rotation steps, each row followed by its count of steps:
The counts run from 0 to 109.
[213 118 116  78 168 122 170 136 122 113 108 128 165 138 141  95 148 132
 128 140 109 173 162 118 122 131 140 136 109 138 127  75 149 158 149 143
  99 157 118  84 117 141 110 152 135 129 107 161 166 118 113 131] | 56
[108 120 168 106 110 146 202 130 157 140 138 144 153 108 179 107 149 114
 116 139 191  68 158 150 136 123  79 172 159 144 123 153 126 107 118  92
 105 132 128 114 158 132 122 130 135 124 122 142 115 109 120 108] | 106
[119 127 151 117 174 132 168 121 169 131 117  98 155 163 149 117 126 159
 147 138 175  93 126 164 133 140  80 128  63 150 167 106 118 109 129 119
 123 145 105 115 169  78 114 130 147  86 109  89 131 114 142 135] | 13
[120 178 114  77 191 115 157 115 153 140 171 119 179 145 153 133 158 155
 121 157 156 123 144 145 109 113  89  99 104 119 134  90 124 117 118 135
 100 132  99  74 132 109 122 157 150 103 107  80 131 117 125 138] | 21
[143 137 149 127 150 135 155 113 196  95 103 134 181 113 127 108 111 151
 124 134 151 143 163 172 134  90  88 100 104 171 139 111  92 120 131 140
 129 161  93  91 177 131 120 135 136 109 121  89 163  85 141 110] | 89
[117 151 111  93 152 135 169 117 162 161 162 118 180 119 154 132 139 135
 126 163 145 108 157 140 101 121  79 112 127 129 130 100  92 131 113 122
  80 132 105  57 149 110  80 155 168 119 105 110 156 115 127 140] | 25
[166 122 150 139 186 147 134  99 204  85  93 143 174 128 126 129 115 142
 143 127 148 134 138 153 128 104  84 109  83 142 160 126 100 130 141 144
 137 139 104 131 153 120 155 151 126 105 113  96 149  84 148 115] | 84
[176  91 151 131 174 151 130 115 177 101  71 131 163 119 136 101 128 119
 148 113 151 125 114 158 162 126  70 119  69 143 157 159 103 147 146 130
 121 117 124 162 158 104 146 114 138 116 110 137 113  87 130 108] | 78
[127 121 133 130 123 140 204 111 176 146 141 140 171 110 188 141 160 102
 124 147 184  89 156 151 119 100  90 134 164 135 129 149 123 105 124  95
 102 133 117 114 156 122 117 154 142 142 134 136 159  97 123 111] | 102
[215 118 114  90 177 136 172 131 139 118 105 129 163 150 143 102 127 137
 135 141 114 158 162 117 114 134 138 144 112 135 138  76 147 166 141 131
 111 157 126  86 127 146 102 159 141 126  97 162 180 116 125 136] | 55
[118 130 106  82 158 150 147 150 126 177 162 133 174 124 188 153 152  97
 115 146 163  87 138 147 117 119  98 123 127 104 114 152 101 130 117 130
  78 125 113 107 125 132  71 151 166 134  91 150 131 116  84 113] | 32
[201 122 125  77 147 129 180 153 141 125  88 122 162 115 128  74 125 124
 119 131 114 168 156 122 140 134 123 122 120 150 111  88 150 170 120 133
 107 148 125  74 153 156  97 107 151 136 103 175 154 111 115 130] | 59
[163  81 138  95 156 167 152 134 127 148 130 127 159 151 164 125 120 145
 136 129 164  92 150 159 123 156 125 209 108 108 162 124 105 154 151 128
 102 155 137 130 122 134  88 149 149 109  87 170 143 125 105 110] | 43
[176  85 138  83 142 118 178 124 173 120  64 130 167  87 119 107 174 104
 135 107 137 144 110 127 135 119  84 134 114 126 115 144 146 147 133 133
 107  78 124 134 145 149 146  97 155 139 132 178 120  88 104 123] | 70
[163 117 160 105 187 130 124 112 178  75  89 146 171 120 126 112 143 135
 123 109 159 135 121 157 146 104  81 116  72 136 139 143 116 132 152 159
 132 124 106 153 145 126 177 127 124 101 112 109  98  86 122 102] | 81
[113 151 138  98 138 117 189 124 176 129 140 142 176 106 177 148 172 119
  97 143 178 116 153 160 121  82 100 110 167 138 110 139 145  99 116 115
 122 133 102 102 160 156 140 143 143 140 132 116 138  87 111 100] | 99
[181  65 131 113 135 136 167 109 180 119  62 125 169  97 131 109 159  98
 148 118 136 129 119 134 144 126  76 140  98 129 140 153 117 147 142 124
 106  85 125 141 150 116 132 104 149 133 131 175 138  91 116 127] | 72
[130 159 135 127 146 139 168 135 192 128 127 131 176 117 169 132 127 119
 107 137 165 124 153 168 143  88  96  75 141 160 117 129 121 114 104 113
 126 159  97  88 184 146 116 133 154 140 117 101 150  87 131  93] | 95
[117 122 134  70 154 158 152 154 150 180 140 135 168 105 159 162 130 119
 117 135 169  81 136 146  95 131 106 164 142  94 114 157 116 139 114 133
 101 111 131 110 130 176  95 133 174 122  89 156 106 113  92 114] | 35
[203  95 103  99 162 130 167 128 160 131  75 123 168 110 157 123 175  82
 139 119 128 152 106 112 137 117 102  99 110 121 121 142 155 153 131 127
 101  94 129 132 142 130 122 114 157 155 119 183 143  87 101 128] | 67
[127 164 152 103 145 112 160 137 166 106 134 138 177 114 158 113 143 132
  88 133 160 140 163 175 148  81 103  75 117 164 111 114 117  99 124 133
 126 166  89  98 173 141 122 132 136 120 124  97 140  88 120  89] | 93
[193 112 116  86 158 136 176 148 162 131  72 125 160 100 136 103 153  99
 126 119 118 154 115 116 141 128 103 102 123 128 104 131 160 167 112 131
 108 110 128 107 158 162 119  93 168 151 111 183 130  93 105 122] | 65
[209 122 103  81 158 121 168 152 121 123  95 122 162 122 156  98 171  95
 116 124 115 161 131 117 155 119 123  92 102 138 105 105 156 156 131 134
  91 138 122 104 141 134  99 118 149 150 106 179 147 103  95 122] | 62
[117 118 158 123 124 158 201 130 159 140 137 142 148 113 191 118 136 102
 136 144 187  58 152 151 137 127  81 167 145 142 131 162 123 115 117  88
 104 134 127 119 166 120 116 134 133 125 117 144 119 113 122 113] | 107
[207 125 137  64 199 143 150 142 122 108 122 138 161 159 138 110 136 156
 122 134 135 146 156 136 121 147 151 170 108 116 140  86 163 162 144 152
 124 159 127 112 109 161 133 161 133 110  84 147 132 119 114 116] | 51
[198 124 116  62 156 112 170 160 125 119  88 125 161 116 148  90 173 104
 110 119 122 159 128 119 152 120 120  90 115 136  96 114 165 154 128 139
  98 124 125 105 142 154 111 106 147 151 111 176 129  96  90 117] | 63
[144 138 165 117 152 119 151 104 195  86 101 139 182 113 117 112 112 156
 112 128 152 141 162 168 130  85  93 109 100 167 137 108  97 117 139 147
 129 150  91  98 165 142 140 139 128 104 128  91 145  88 140 110] | 88
[169  79 165  97 145 117 140 118 158  97  75 136 173 106 128  92 164 116
 125 109 153 134 113 156 166 123  74 141  76 136 134 152 114 133 158 148
 106 101 118 158 143 113 154 100 136 116 127 160 100  88 102 108] | 75
[140  89 128  83 160 153 154 133 135 163 140 135 171 134 178 165 151 117
 131 133 168  83 135 148  93 126 112 190 123  88 142 152 111 137 147 139
  97 124 137 129 103 146  99 166 158 122 102 163 134 118  86 114] | 38
[105 154 120  71 143 118 159 131 129 157 174 122 178 115 161 131 161 123
 104 159 156 109 153 145 107 112  89 112 120 126 114 111  93 121 126 137
  69 128 101  70 130 118  76 149 158 119 113 125 132 119 100 126] | 27
[127 169 117 105 196 140 157 116 174 146 155 108 167 151 153 135 131 156
 136 161 156 112 137 152 117 132  83 103  95 131 154 101 120 130 106 123
 114 140 100  81 159 100 123 150 160 104  98  76 134 115 146 138] | 19
[149 139 144 137 146 131 150 118 186 103 113 132 182 123 143 111 116 136
 120 137 152 135 162 166 142  89  90  88 104 169 142 110  91 117 130 133
 121 171  89  99 174 115 110 147 133 122 119  96 176  90 137 106] | 90
[108 170 130  76 166 124 171 119 171 150 157 125 172 111 131 133 136 159
 115 164 152 117 156 142  96 120  82 116 128 126 128  97 109 121 107 139
  98 124  98  51 146 133 112 143 164 103 114  94 131 111 132 139] | 23
[202 120 126  83 204 155 143 148 120 116 123 134 157 168 159 119 128 149
 129 131 141 137 152 138 123 147 151 164  97 116 144  93 148 164 142 139
 117 171 129 117 110 146 123 164 135 111  83 149 143 119 111 115] | 50
[117 122 148 102 118 119 201 117 145 137 152 144 165 113 189 130 175 110
 113 147 188  82 158 153 131 103  90 151 155 132 120 151 128  94 137 104
 100 129 118 117 141 120 125 156 133 130 138 144 130 100 103 109] | 104
[ 99 150 131  70 135 136 163 150 142 171 157 126 168 103 151 126 131 122
 101 150 153  98 154 154 115 123  80 127 140 126 105 128  97 134 103 130
  81 125 112  65 141 145  74 123 170 122 101 134 116 113 103 123] | 29
[156  77 153  92 147 171 158 137 143 160 122 133 156 136 152 127 106 144
 140 128 163  89 155 160 117 156 120 212 116 106 156 132 103 158 143 125
 105 141 137 122 118 149  90 137 160 108  98 175 136 126 112 112] | 42
[117 104 156 102 169 109 180 112 162 120 102 108 158 157 146 133 154 147
 142 123 187  85 116 144 115 120  89 139  60 139 163 127 132  87 157 139
 119 122 108 139 143  91 138 135 121  86 131 103 130 105 122 138] | 9
[139  85 158  79 142 163 163 142 145 159 125 135 161 123 145 131 113 151
 129 125 171  86 151 156 108 150 116 224 122 102 146 134 113 148 138 132
 105 130 133 123 120 162  99 130 160 106  98 169 120 123 105 114] | 41
[119 116 153 130 136 162 190 130 145 136 143 142 150 134 203 120 141  95
 133 142 194  53 156 144 141 123  90 165 135 137 137 168 125 115 124  93
 105 142 132 130 153 112 112 151 127 125 111 147 120 115 119 115] | 108
[107 142 119  89 141 153 158 151 147 178 153 127 169 103 168 130 127 115
 115 154 152  89 147 150 115 123  86 123 137 118 111 139  93 141  99 129
  82 127 120  73 149 142  69 130 179 131  91 141 125 115 107 119] | 30
[167 122 145 131 187 128 135  98 185  81  96 145 182 132 134 127 135 137
 133 133 153 140 145 156 127  94  90 104  79 147 157 121  96 124 157 148
 131 146  95 129 140 115 154 162 122 109 117  89 154  85 141 113] | 85
[222 123 123  91 181 148 170 135 150 120 102 128 158 150 129 105 110 146
 139 137 114 156 159 122 116 142 143 154 116 130 140  80 153 172 129 135
 117 155 126  82 132 158 111 148 147 120  91 158 162 118 133 132] | 54
[169 108 162  68 171 158 144 159 118 129 126 136 153 150 149 108 116 161
 119 124 156 115 148 164 130 156 134 202 103 115 145 111 139 161 141 142
 118 164 133 126 122 161 118 139 144  99  82 160 106 128 105 105] | 46
[126 123 156 118 154 146 184 137 127 125 148 143 152 141 208 124 151  97
 130 140 196  49 156 148 138 126  91 162 122 130 127 161 127 110 137 106
 104 142 130 138 144 103 119 158 116 119 103 142 108 113 106 115] | 109
[112 163 154  83 190 114 154 135 156 122 141 110 162 154 145 118 141 174
 114 141 177 109 129 167 136 133  88 115  73 137 143  97 133 109 123 138
 122 147 100 104 152 103 136 129 145  87 109  77 101 108 131 128] | 16
[123 116 135 120 119 124 203 113 157 143 147 143 169 119 192 139 179 105
 120 144 185  88 156 149 126  96  89 137 156 137 128 146 123 101 130  92
 100 129 116 116 145 113 120 165 139 137 136 135 152 102 112 112] | 103
[160 129 150 114 175 112 139  96 176  80 100 146 186 130 130 120 142 146
 119 131 153 146 151 156 126  83  91 106  78 154 150 112 105 113 160 159
 126 147  93 122 138 120 155 161 116 102 124  87 148  82 126 109] | 86
[127  95 155 121 172 132 195 121 189 128  86 111 145 143 148 132 136 130
 161 124 185  77 108 131 111 125  79 142  69 136 164 147 139  94 142 126
 130 110 118 137 164 106 132 132 134 101 125 109 138  99 134 147] | 7
[105 122 164  97 110 126 203 124 147 131 143 146 162 109 184 115 161 112
 110 142 192  76 162 161 132 107  84 165 159 139 115 151 129 100 130  98
  99 128 120 115 151 126 129 139 130 128 135 145 113 104 111 106] | 105
[177 100 150 129 181 144 118 114 168  88  81 137 169 128 144 113 143 113
 141 113 148 128 118 153 161 120  75 118  66 134 154 147 102 143 152 140
 121 123 112 164 148  99 151 128 131 109 108 126 118  86 120 109] | 79
[126 149 128 106 147 119 181 122 171 124 149 146 179 118 189 151 182 109
  97 141 176 120 149 159 126  73 105  88 154 139 111 139 140  95 117 112
 117 149  98 114 152 139 128 157 143 141 125 109 141  88 106  94] | 98
[173  88 166 115 157 149 136 119 183  97  72 132 161 109 127  90 128 120
 142 113 152 122 115 160 168 132  68 135  75 141 148 153 102 150 137 136
 122 108 124 156 164 120 150 101 139 115 113 144 105  90 125 112] | 77
[118 105 164 110 165 130 199 124 193 128  79 113 146 131 135 137 132 136
 150 122 180  75 103 126 107 124  86 142  81 145 148 153 149  97 135 127
 135  98 114 137 166 121 140 115 134 104 120 113 123  98 136 140] | 6
[138 151 115 132 149 140 172 132 180 130 135 127 178 120 181 146 147 109
 115 139 166 128 150 157 137  85  98  74 141 159 125 132 126 110 104 112
 123 159 101  97 176 130 116 151 149 139 116 101 158  88 123 100] | 96
[135  94 122  98 159 166 158 141 154 180 139 133 168 126 170 166 135 119
 134 139 167  81 137 145  94 133 109 175 131  90 139 153 109 142 129 126
  97 118 131 122 115 151  92 160 167 124 100 161 140 113 100 116] | 37
[121 106 127  88 156 170 158 147 159 176 134 134 162 114 167 163 125 115
 131 136 169  81 136 143  89 130 105 171 138  90 131 157 107 144 116 129
 101 115 134 115 129 164  93 145 174 123  95 164 125 118 101 115] | 36
[161 124 158 126 187 149 134 104 208  87  84 138 174 118 121 119 112 144
 138 122 146 130 132 158 131 112  83 118  89 144 153 139 107 136 138 147
 139 133 109 133 162 136 168 137 130 101 110 100 129  85 146 110] | 83
[171 111 157 115 187 133 122 115 170  83  86 144 172 134 145 113 147 126
 132 114 154 126 117 156 161 116  85 113  62 133 154 146 108 132 158 152
 127 125 109 165 143 110 165 133 123 106 107 114 109  84 118 104] | 80
[204 125 135  66 150 114 181 146 131 114  98 127 162 125 121  75 141 143
 116 131 111 172 160 123 134 134 129 132 118 142 107  75 155 162 134 141
  98 146 122  75 136 162 104 117 144 132 107 165 146 114 117 126] | 58
[193  92 109  88 158 117 167 129 154 120  77 125 170 108 147 122 188  87
 132 115 131 149 107 120 139 113 100 105 110 115 121 137 157 142 139 128
 100  88 125 137 128 133 132 117 150 148 124 177 136  87  91 124] | 68
[113 158 117  85 162 134 173 117 181 159 159 120 173 109 138 133 129 145
 128 164 148 115 154 142 100 121  77 118 126 125 130 101 102 126 103 123
  88 123 103  52 147 123  95 145 171 115 110  99 145 113 133 139] | 24
